In the rows, 128 means zero.
Families of rows that turns and mirrors carry onto each other, the same ones carrying the whole set onto itself: the rest of each named row's family, in list order
4 families of 4 rows
K379: [109 123 177  97 125 142 110 109]
K961: [ 96 141 114 123 128 108 155 140]
K274: [141 116 156 107 118 141  92 103]
K870: [137 104 154 130 102 139  91 131]
K556: [141 119 170 124 108 134  97 106]
K730: [ 91 128 109 138 135 112 150 126]
K133: [ 89 151 109 134 133 106 134 127]
K761: [116 124 163  82 135 133 115 135]
K783: [119 120 117 153 127  91 144 123]
K358: [122 140 102 147 127  99 140 125]
K505: [120 132 162  95 122 153 100 121]
K968: [ 91 142 129 114 146  94 138 135]
K462: [122 115 169 108 132 158 113 117]
K688: [115 126 122 165 114  97 118 132]
K847: [119 126 104 146 107  98 136 129]
K843: [142  98 166 111 116 138 106 114]

Same family as K379: K961, K556, K847
Same family as K761: K870, K968, K688

Families of rows that turns and mirrors carry onto each other, the same ones carrying the whole set onto itself: the rest of each named row's family, in list order
5 families of 8 rows
K905: [134 161 127 117 151 112 157 123 132 131 104 129 119 162 155 114  93 132
 141 149 138 105 111  97 118 136 112  89 159 106  97  86 109 155 106 131
 108]
K246: [127 114 128  93 123 110 122 135 147 122 106 110 159 176 117 140 133 130
 100 126 116 110 168 103 118 133 102 135 142 172  93 140  96 137 106 133
 124]
K289: [147 150 141 122 102 138 139 110 105 140  71 128 107 132 137 101 101 119
 139 172 138  97 135  92 167  92 127 113 153  96 115 118  79 132  88 116
 147]
K782: [114 106 150  93 130  99 134  94 140 138 108 158 162 118 113 122 142  96
 115 113 106 165 101 119 158  80 102  72 127 119 129 134  88 161 129 143
 132]
K772: [133 161 130 125 158 114 160 118 135 124 104 118 123 162 147 117  85 122
 135 149 144 111 105 115 121 144 119  78 167 100  97  93 117 163 100 123
 125]
K892: [120 114 137  98 121  99 134 128 152 111  99  98 151 169 110 137 132 134
 103 119 105 116 165 105 115 129 107 125 137 175  94 133  86 144 114 148
 144]
K746: [120 145 129 136 164 107 136  92  90 122  91 104 120 155 137 130 114 126
 139 153 169 143 116 116 140 146 106  73 136 169 145 114 137 201 124 108
 141]
K926: [127 150 130 134 172 110 136  97  86 115  85 117 115 150 136 122 108 129
 136 162 164 146 116 118 146 145 108  76 140 163 151 124 134 193 118 107
 147]
K855: [111 103 139  94 138  97 127 101 143 134 119 136 152 112 106 114 133 106
 123 113 102 172  97 123 159  87  93  73 130 123 128 137  98 151 122 156
 125]
K567: [126 158 121 120 142 119 157 117 136 134 108 117 120 165 141 108  92 117
 138 149 150 106 104 110 114 141 121  86 160  96 105  92 111 157 107 138
 113]
K251: [117  86 120 104 127 137 111  95 128 111  91 113 147 130  83 114 117 117
 100 128 127 135 134  88 159 145  59 105 118 139 121 120  97 146 138 155
 168]
K30: [134 158 131 123 139 123 155 104 123 129 106 116 126 161 147 123  83 121
 140 140 146  99 105 108 123 132 109  79 166  87 111  96 108 161 102 129
 112]
K409: [130 163 154 129 137  92 114 112  97 116  81 138 109 113 137 113 114 134
 151 180 130 157 151 110 174  91 132  87 149 164 138 141  88 142  93 111
 139]
K539: [111 153 136 139 175 120 142  86  93 112  92 120 115 153 141 126 108 128
 136 177 154 129 115 118 146 145 102  91 137 159 156 121 133 195 117 109
 135]
K344: [144 143 143 128 102 133 136 128 108 144  67 121 108 133 129  91 108 122
 132 174 139 109 124  96 172  86 129 122 148  97 113 106  77 136  93 123
 148]
K164: [120 109 147  93 117 105 160 130 128 163 109 128 151 163 119 125 150 100
 120 118 116 131 108 132 119  72 127 129 120 153 138 141 106 183 109 128
 157]
K875: [145 148 136 115 112 134 153 116 102 146  58 134  99 134 131  97 108 116
 139 185 133 108 122 103 167  86 124 129 139 110 116 108  78 133  89 114
 152]
K165: [103 116 147  99 135  93 123  95 138 129 110 138 164 112 109 112 143  96
 115 116 106 165  95 126 167  80  96  74 130 122 129 133  96 145 136 148
 123]
K959: [146 149 146 126 110 129 145 113 109 142  78 116 102 137 133  94 105 111
 138 177 135 104 125  96 166  97 129 129 159  97 111 107  80 135  86 110
 148]
K452: [128  99 142  88 115 109 162 122 116 150  93 130 153 174 116 131 166 103
 106 125 114 132 122 128 127  76 130 132 125 150 132 135 103 181 108 124
 152]
K355: [126 119 131 107 116 108 128 137 150 117 108 113 156 169 114 139 129 127
 110 124 118 115 162  96 117 134 102 132 136 187 108 148  94 150 113 131
 150]
K323: [118 100 145  86 119 104 164 112 112 159 101 113 137 168 117 121 160 101
 115 116 108 136 119 135 139  76 120 134 119 147 131 138 100 178 102 132
 156]
K876: [117 163 152 138 126  96 113 108 101 116  77 135 110 116 130 125 109 132
 141 174 133 158 152 114 174  89 137  81 136 180 132 147  91 138 106 110
 143]
K833: [119 166 157 131 127 108 119 110  94 107  73 128 113 122 148 127 113 137
 152 171 126 147 151 112 171  91 133  84 152 172 147 144  92 147 102 106
 142]
K745: [116  96 141  81 116 113 156 119 114 157  88 126 151 174 118 116 160  95
 110 129 117 129 112 134 140  74 133 129 123 145 136 134 111 172 102 120
 155]
K528: [121 159 149 129 142  89 119 107 108 100  74 139 110 112 138 130 116 138
 152 177 132 159 140 112 180  92 132  79 149 169 136 138  86 145 107 118
 133]
K769: [119 159 129 132 159 116 144  89  84 115  89 117 123 148 144 136 105 124
 139 152 154 140 116 120 137 137 109  73 138 157 160 116 131 195 122 105
 135]
K946: [118 145 123 125 168 119 139  87  90 115  94 119 109 151 134 129 111 133
 141 165 155 138 114 108 143 151 107  79 131 157 144 111 131 200 135 107
 147]
K955: [103 115 150 103 127  95 132  87 138 133 113 155 163 112 105 113 138  93
 128 117 125 151  95 125 159  83  99  65 123 119 129 130  92 157 132 148
 126]
K871: [125 103 122 115 111 136 111  92 131 108  95 119 156 121  96 114 126 105
 110 135 141 129 131  75 168 147  51 100 123 143 115 125  89 153 139 138
 150]
K189: [115 109 141 105 129  97 131 103 148 143 113 147 160 112 105 119 130  94
 126 111 123 157  87 115 160  76  96  80 127 117 134 133  89 151 129 148
 138]
K824: [113  97 130 111 125 135 115  90 132 121  93 131 157 121  90 116 127 104
 110 128 129 137 132  78 167 156  52 101 124 137 117 132  95 154 134 138
 149]
K330: [120  98 156  92 119 111 160 121 117 154  90 128 156 171 127 127 161 106
 123 126 124 126 116 138 126  70 132 133 118 145 139 132 101 186 106 123
 141]
K951: [122  98 125 115 116 129 106  98 142 116 103 121 149 119  83 115 122 109
 112 129 138 129 131  77 162 144  63 108 126 144 122 135  84 144 137 142
 167]
K376: [155 137 134 126 116 127 142  99 102 134  73 137 105 133 139  89 105 120
 130 189 136  98 124  91 168  80 125 118 155 108 116 110  85 145  83 111
 148]
K736: [127 109 127  99 114 115 137 133 149 107  96 119 161 169 107 141 137 123
 111 125 109 116 165  97 115 146  96 129 140 179 110 140  92 139 106 143
 130]
K575: [121 163 154 132 148 101 114  99 116 104  74 142 119 114 154 121 115 135
 145 189 127 143 143 104 168  89 123  83 151 174 140 148  95 146 101 114
 137]
K802: [123 117 126 102 106 121 131 134 154 115 104 116 161 170 121 140 130 125
 115 140 113 114 169 100 109 133 109 124 134 187 102 138  92 146 108 130
 134]
K966: [115 102 118 109 124 136 103  88 126 114 103 115 150 127  84 113 124 103
  94 141 132 134 133  85 158 152  57 112 118 142 121 121  96 149 140 136
 154]
K333: [129 160 129 132 153 115 160 113 128 119 115 131 126 163 144 109  85 128
 139 154 137  94 108 104 125 128 115  92 167 102 108  95 108 163  93 130
 102]

Same family as K876: K746, K567, K344, K955, K871, K330, K802
Same family as K355: K289, K30, K164, K833, K769, K189, K951
Same family as K333: K892, K855, K251, K539, K323, K376, K575

